The same turns and mirrors carry the whole set onto itself and the rows of a family onto each other. Which other rows belong to the same family as each row named below? List them in the order they appear above.
These 32 rows form 8 families of 4 rows each.
z_37: 15,5,3,18,-14,7,-41,1,1,7,-14,-19,22,-17,4,5,13,13,-34,17,6,-21,-14,16,-7,-8,-9
z_14: -5,7,9,3,6,2,-13,-48,20,-1,22,18,10,14,-2,4,2,18,-2,6,7,-6,6,-2,-7,-7,1
z_699: -2,-15,6,-1,-30,11,-19,-1,2,9,6,-10,11,-17,19,8,20,0,-14,22,-2,-31,-32,23,-7,-15,-5
z_38: -11,-2,20,1,-13,11,-33,16,2,5,5,-19,8,-23,-7,3,14,-5,-19,21,-13,-15,-16,17,-8,-10,5
z_760: -15,-21,6,3,-4,24,-23,-12,6,-12,-16,-8,16,2,14,-3,-18,11,-8,-9,-32,-1,18,18,-6,8,10
z_347: -20,-37,13,-12,-6,16,-2,-25,6,-1,-5,8,15,1,6,4,-21,-13,-5,-12,-15,-15,4,7,-9,9,-3
z_56: -10,-7,4,-9,7,2,3,-39,22,1,7,26,8,0,-10,5,-5,-8,-6,-4,-28,-5,-1,8,0,-6,-20
z_263: 8,-9,5,5,-44,16,-29,-3,-9,-9,10,-10,18,-29,6,-13,1,1,-20,7,-3,-8,-10,23,-10,-1,-17
z_255: 14,4,0,17,-32,0,-26,-4,-15,11,-1,-21,19,-12,16,-12,5,11,-17,11,-10,-14,-23,8,-19,-24,0
z_238: -2,-1,18,-7,3,-7,-3,-17,-19,26,-14,-13,11,-5,-15,-4,34,23,-18,11,-9,8,-8,22,4,-8,10
z_938: 0,-1,9,4,-18,16,-33,-1,-15,28,-16,-12,16,-8,1,-19,13,-18,-22,19,-20,-17,-23,5,13,2,-2
z_511: 5,-2,-6,-4,9,10,7,-44,14,18,19,17,15,-1,-2,-8,-5,-4,10,-10,-10,-22,1,7,-13,-6,2
z_327: 13,18,-12,-17,6,-2,-15,-29,15,6,9,33,25,6,15,3,4,10,3,3,-19,-15,4,2,-4,-7,-12
z_784: -5,-34,7,21,-14,9,-28,-9,1,-8,14,8,11,0,22,15,-8,-8,-18,-12,-24,-22,13,-1,-5,0,2
z_578: 6,12,1,-13,12,4,-5,-21,27,14,20,22,14,3,0,-15,13,15,9,9,-23,3,0,4,5,-3,-15
z_505: 24,10,23,10,-6,-23,-34,-14,-16,10,-16,-17,23,-3,3,-1,19,22,-9,4,10,-5,0,10,2,-5,-11
z_426: 4,7,31,9,-5,-14,-16,-26,-20,18,0,-14,13,-9,-25,3,25,7,0,13,-1,-9,-1,1,9,17,-7
z_319: 8,-4,6,6,-19,25,-32,3,-5,26,-7,-7,35,-19,-1,-4,16,12,-1,11,15,-29,-23,3,-7,-9,-4
z_26: 8,-6,-3,-9,25,17,1,-17,16,8,-9,5,10,22,-9,-11,16,14,3,3,-26,-8,9,9,4,-14,3
z_528: -3,12,29,14,-11,-5,-7,-18,-8,21,-5,13,28,-22,-5,1,20,30,7,1,9,-10,10,15,1,-10,-22
z_793: -1,11,26,18,-5,-20,-18,-30,-21,28,-10,6,11,5,7,-4,28,21,3,5,-10,11,1,12,0,0,5
z_328: 1,-4,3,6,-30,31,-30,-4,-8,6,1,-4,7,-4,15,-3,23,1,-35,20,-11,-27,-23,17,-7,-2,7
z_730: 1,-6,-8,1,-6,-3,-8,-31,10,-7,6,23,3,21,12,-7,10,-9,9,-17,-29,-9,-1,4,5,-20,-6
z_200: 8,-5,21,15,-12,-19,-20,-31,-19,21,-12,14,6,-16,-3,8,20,14,10,9,6,13,-15,6,7,8,-8
z_848: 5,4,18,15,-15,-3,-22,-10,-18,19,-13,9,18,1,0,5,26,39,-20,1,16,0,-12,1,14,0,-15
z_291: 3,19,2,-6,4,13,-7,-42,16,-1,0,12,17,12,-3,-3,3,17,-8,2,-32,-23,15,6,16,5,-16
z_843: -24,-22,-14,2,-10,18,-5,-30,9,12,-7,18,6,3,12,11,-14,12,-18,-11,-2,-16,2,6,-5,16,16
z_174: -8,-39,-16,13,-6,20,-17,-14,-1,-6,-7,1,30,8,20,11,-2,7,-6,-9,-9,0,9,14,-16,19,-2
z_796: 0,-44,-1,6,-9,27,-6,-3,-5,9,1,-4,20,-10,14,-3,-5,5,-5,-5,-22,-14,11,3,-10,28,6
z_556: 0,-21,-13,-4,-2,12,-19,-11,5,23,-7,-5,10,8,9,-11,-19,-2,-22,1,-32,-9,10,5,10,29,6
z_641: -12,-39,1,1,-1,16,-17,-5,10,3,13,22,9,2,10,3,-4,-7,-12,-27,-13,1,4,17,7,13,-7
z_888: 19,-5,3,6,-19,-25,-26,-9,-15,21,10,-9,22,-19,-6,2,25,24,-9,-5,-8,15,-11,18,4,-2,-14

The rest of the family of z_796: z_578, z_793, z_328
The rest of the family of z_528: z_14, z_263, z_784
The rest of the family of z_200: z_699, z_327, z_174
The rest of the family of z_347: z_37, z_56, z_505
The rest of the family of z_291: z_38, z_760, z_426

The same turns and mirrors carry the whole set onto itself and the rows of a family onto each other. Which other rows belong to the same family as each row named below? List them in the order they appear above.
These 40 rows form 5 families of 8 rows each.
z_116: -25,1,7,8,-7,5,14,25
z_262: -35,-6,13,-19,9,24,20,-6
z_345: -41,-12,-18,7,18,4,4,-4
z_883: -40,-17,29,7,19,1,-4,6
z_689: -7,-12,31,-17,-1,3,4,5
z_814: -5,-3,7,7,21,-9,-18,9
z_364: -15,-2,1,7,9,-18,-7,-11
z_714: -30,-16,13,-15,11,35,4,17
z_387: -10,-10,0,10,11,-8,-22,10
z_925: -17,-11,7,8,-2,17,14,25
z_913: -25,2,-5,11,28,19,13,-6
z_12: -29,-8,4,0,3,1,11,33
z_530: -25,16,0,-12,7,1,1,23
z_775: -46,-10,25,-4,17,-4,-10,1
z_785: -25,-10,-19,13,15,9,8,-1
z_287: -43,-2,19,12,0,13,-13,1
z_889: -21,-20,18,-21,-8,-3,-16,10
z_495: -4,-7,30,-17,2,12,-8,9
z_135: -2,-17,-6,-22,19,3,10,4
z_572: 2,-8,-13,-6,3,20,7,6
z_52: -5,-5,3,4,7,-4,-25,-5
z_271: -27,-6,6,-19,22,0,-17,-21
z_314: -38,-23,23,-5,18,-7,-6,16
z_642: -7,5,-9,-6,1,23,4,-11
z_782: -16,-10,9,-11,16,15,-12,-28
z_595: -19,-33,12,1,12,15,-4,-19
z_36: -21,-6,33,-24,5,6,-10,6
z_127: -40,-16,6,-16,-1,26,15,-4
z_307: -46,-14,-13,6,3,10,-3,-2
z_362: -14,0,-5,4,16,3,-24,18
z_692: -31,-16,17,-14,3,14,23,-13
z_768: -19,8,13,9,5,0,5,25
z_751: -5,0,-16,-16,0,15,3,-1
z_168: -25,-25,0,-20,15,16,-7,-22
z_788: -38,-6,-18,8,21,14,-7,2
z_171: -39,-13,10,-15,13,21,22,10
z_281: -2,-2,-4,-21,-1,8,13,0
z_107: -20,-18,7,-18,27,10,-16,-18
z_2: -43,-15,18,11,21,9,-15,5
z_622: 2,-3,27,-16,18,7,0,7

The rest of the family of z_572: z_689, z_814, z_12, z_775, z_782, z_127, z_788
The rest of the family of z_262: z_116, z_345, z_883, z_387, z_495, z_751, z_107
The rest of the family of z_171: z_785, z_52, z_36, z_768, z_168, z_281, z_2

The same turns and mirrors carry the whole set onto itself and the rows of a family onto each other. Which other rows belong to the same family as each row named below? List them in the order they appear above.
These 32 rows form 4 families of 8 rows each.
z_849: 0,1,-12,-7,-1,18,-11,17,5,17,-9,-7,-25,-26,-19,2,-23,5,24,-5,-9,-12,23,2,-50,8
z_515: 7,-9,1,13,6,-15,9,-7,7,-1,-23,-2,-27,10,3,29,-33,2,34,-2,-1,-35,0,-18,-43,18
z_539: 10,-10,10,15,1,-16,-2,9,6,-2,-33,-13,-25,-5,9,42,-18,-11,17,4,-18,-21,-7,12,20,31
z_688: 9,-8,15,10,-6,-6,-3,9,4,-2,-35,-12,-23,-2,15,45,-10,-9,20,-1,-19,-17,-3,11,18,31
z_441: 8,6,23,3,1,-14,17,12,6,-14,-27,0,-7,-10,1,29,6,14,13,-12,-31,-38,14,23,-9,42
z_806: -3,-12,-1,13,-3,-27,-2,-2,13,14,-11,-5,-29,-30,4,38,-25,20,24,-5,-28,-2,2,-1,-31,21
z_87: 2,4,19,1,2,-20,17,10,4,-22,-26,9,-13,-7,2,26,1,14,13,-7,-26,-39,9,23,-6,45
z_580: 9,-7,-11,-9,-8,13,-13,22,5,8,-9,-7,-24,-20,-20,-1,-20,9,21,-2,1,-16,20,4,-56,12
z_54: 5,11,14,7,9,-16,24,13,1,-22,-26,4,-11,-5,-2,28,5,14,14,-7,-20,-32,12,18,-8,45
z_177: 12,1,-7,-22,-4,-4,-7,47,-1,-1,-39,-15,-18,-26,-8,3,8,-4,6,16,-6,-18,14,19,-3,24
z_134: 8,-10,-5,10,5,-16,20,-9,9,-4,-21,5,-25,10,2,32,-24,4,27,-8,-2,-35,-5,-11,-46,22
z_330: -1,1,-6,-5,1,16,-14,25,0,9,-17,-1,-24,-26,-25,4,-22,1,29,-1,-2,-20,21,2,-53,4
z_104: 17,-13,17,2,-10,-13,0,11,3,-8,-33,-7,-26,-2,12,43,-7,-13,20,2,-14,-15,-4,7,18,34
z_384: 19,9,6,-24,-12,19,2,31,-14,2,-13,8,-21,-9,-1,3,-5,-24,17,-5,-19,-40,21,15,-3,17
z_639: 1,-7,-10,-6,-7,15,-19,22,1,12,-12,-5,-28,-23,-21,-1,-19,2,26,-4,-6,-18,15,5,-54,7
z_419: 0,-20,-4,16,-8,-28,-2,-2,8,13,-6,-5,-20,-26,8,33,-25,21,24,-5,-31,-10,4,3,-35,21
z_740: 11,13,9,-22,-10,22,-2,28,-19,4,-19,11,-20,-15,1,7,-9,-24,20,-1,-21,-30,19,20,0,15
z_574: 5,7,-12,-18,5,-8,3,52,-4,-7,-35,-5,-26,-26,-8,4,9,-3,4,15,-5,-21,12,13,-3,25
z_598: 12,-16,7,6,-2,-11,10,-15,11,0,-28,1,-23,9,0,34,-27,6,30,-5,-3,-32,-6,-6,-49,21
z_350: 4,14,23,9,8,-17,18,8,2,-20,-23,6,-17,-7,1,25,-9,17,14,-6,-26,-38,12,20,-6,43
z_891: 9,-8,-33,-21,-3,-17,9,27,-5,17,-18,10,-34,-18,5,6,-23,-10,16,13,-2,-28,1,-12,-41,3
z_759: 12,17,4,-17,-4,22,4,28,-16,3,-19,13,-14,-12,-1,14,-17,-25,15,2,-19,-36,18,19,4,13
z_99: -2,-16,-1,18,0,-35,-1,3,8,13,-8,-3,-25,-32,2,29,-28,19,27,-1,-29,-14,6,0,-36,21
z_253: 7,-4,-30,-23,-8,-16,3,26,-9,18,-17,7,-22,-19,12,4,-22,-6,18,15,-4,-29,9,-13,-42,-1
z_185: 13,10,1,-22,-3,26,1,22,-11,5,-17,5,-19,-12,-7,6,-12,-29,20,-3,-24,-29,21,17,3,15
z_305: 9,-8,12,4,-2,-10,1,6,5,-1,-32,-7,-28,-7,6,44,-11,-17,21,-3,-27,-14,-5,10,21,29
z_25: 4,-11,4,7,1,-17,8,-10,9,-3,-26,2,-30,9,5,30,-24,11,30,-2,1,-35,-5,-13,-47,21
z_697: 4,2,-13,-19,-1,-5,-6,51,1,-9,-38,-9,-16,-21,-8,3,9,-7,5,11,-3,-27,12,17,-2,25
z_24: 14,-8,-23,-25,-11,-13,1,23,-6,26,-19,5,-30,-21,11,8,-22,-8,15,12,-10,-32,3,-10,-43,-4
z_467: 2,6,-9,-14,1,-5,-7,53,3,-11,-38,-5,-22,-27,-15,8,0,-3,2,12,-6,-24,10,19,1,24
z_277: 4,-17,-1,12,-12,-32,0,6,12,11,-7,-5,-25,-26,11,39,-19,26,18,-6,-25,-12,5,-5,-35,21
z_354: 7,-7,-31,-20,-6,-18,2,33,-5,16,-17,10,-22,-24,4,8,-29,-13,19,13,-9,-29,8,-14,-35,-3

The rest of the family of z_515: z_539, z_330, z_350, z_759, z_99, z_467, z_354
The rest of the family of z_639: z_688, z_87, z_419, z_740, z_253, z_25, z_697
The rest of the family of z_134: z_849, z_806, z_54, z_574, z_891, z_185, z_305

The same turns and mirrors carry the whole set onto itself and the rows of a family onto each other. Which other rows belong to the same family as each row named below? List them in the order they appear above.
These 32 rows form 4 families of 8 rows each.
z_708: 6,-28,11,-21,26,-6,16,17,8,9,-1,-21,27
z_7: 9,-5,42,-8,-9,-2,1,7,5,0,-5,11,9
z_885: -27,-8,36,-24,-6,12,5,2,-12,0,3,7,35
z_890: -16,-6,-1,-27,-10,28,-1,-9,13,14,-5,-30,19
z_593: 1,14,34,-5,-13,-11,26,4,22,3,2,-3,5
z_691: -14,-2,6,-5,-10,25,11,-13,2,3,-21,-28,30
z_196: -27,3,16,-21,-7,-1,27,9,18,20,4,12,36
z_286: -6,10,12,-31,12,2,-8,-2,8,8,-12,-38,28
z_79: -6,-32,8,-19,-1,26,21,4,13,15,-1,-35,17
z_824: 6,-19,21,-26,25,0,13,8,6,13,0,-37,33
z_726: -25,10,6,-19,-20,26,4,-3,6,18,-4,-30,18
z_866: -2,20,3,-32,17,-3,-1,4,3,10,-2,-26,19
z_279: -15,-2,4,-13,-14,24,2,-13,12,7,-9,-37,25
z_968: -18,-8,28,-19,8,24,7,19,3,2,3,17,19
z_488: -4,7,22,-4,-14,-14,29,11,18,11,3,-1,-1
z_980: -10,3,2,-38,16,2,-4,-4,10,18,-10,-31,23
z_290: 0,-6,29,-9,-2,3,7,19,-7,4,-4,-2,-13
z_111: -27,11,39,-10,-4,-2,37,-2,12,9,2,3,24
z_619: 0,-23,11,-30,24,1,18,9,9,20,-6,-35,20
z_413: -34,14,27,-6,5,-9,29,-1,12,14,11,-8,29
z_215: -4,-31,14,-9,-1,22,23,-3,10,12,3,-37,30
z_526: 8,11,24,6,-4,-12,26,14,22,12,-4,-14,7
z_383: -22,-4,37,-22,1,12,8,13,-5,9,-3,20,22
z_612: -15,13,17,-33,5,1,1,3,10,-7,-14,-39,29
z_541: -9,5,16,-11,-17,-23,27,9,8,23,-3,-8,4
z_293: -16,-38,14,-8,-11,22,20,11,10,17,-3,-25,25
z_995: 3,-5,31,-8,-11,2,1,17,3,4,-7,11,-3
z_346: 6,-28,18,2,2,18,16,-5,5,22,7,-28,32
z_702: -29,8,28,-18,-1,-5,36,7,10,16,7,9,24
z_599: 14,-11,33,-10,-15,10,2,17,-2,-3,-11,1,13
z_202: 5,-13,29,-26,17,-6,6,10,14,11,14,-38,32
z_35: -19,-7,47,-13,0,7,12,1,-4,6,-5,16,28

The rest of the family of z_35: z_7, z_890, z_593, z_79, z_980, z_111, z_619
The rest of the family of z_708: z_885, z_726, z_866, z_413, z_526, z_293, z_599
The rest of the family of z_488: z_286, z_824, z_279, z_215, z_383, z_995, z_702

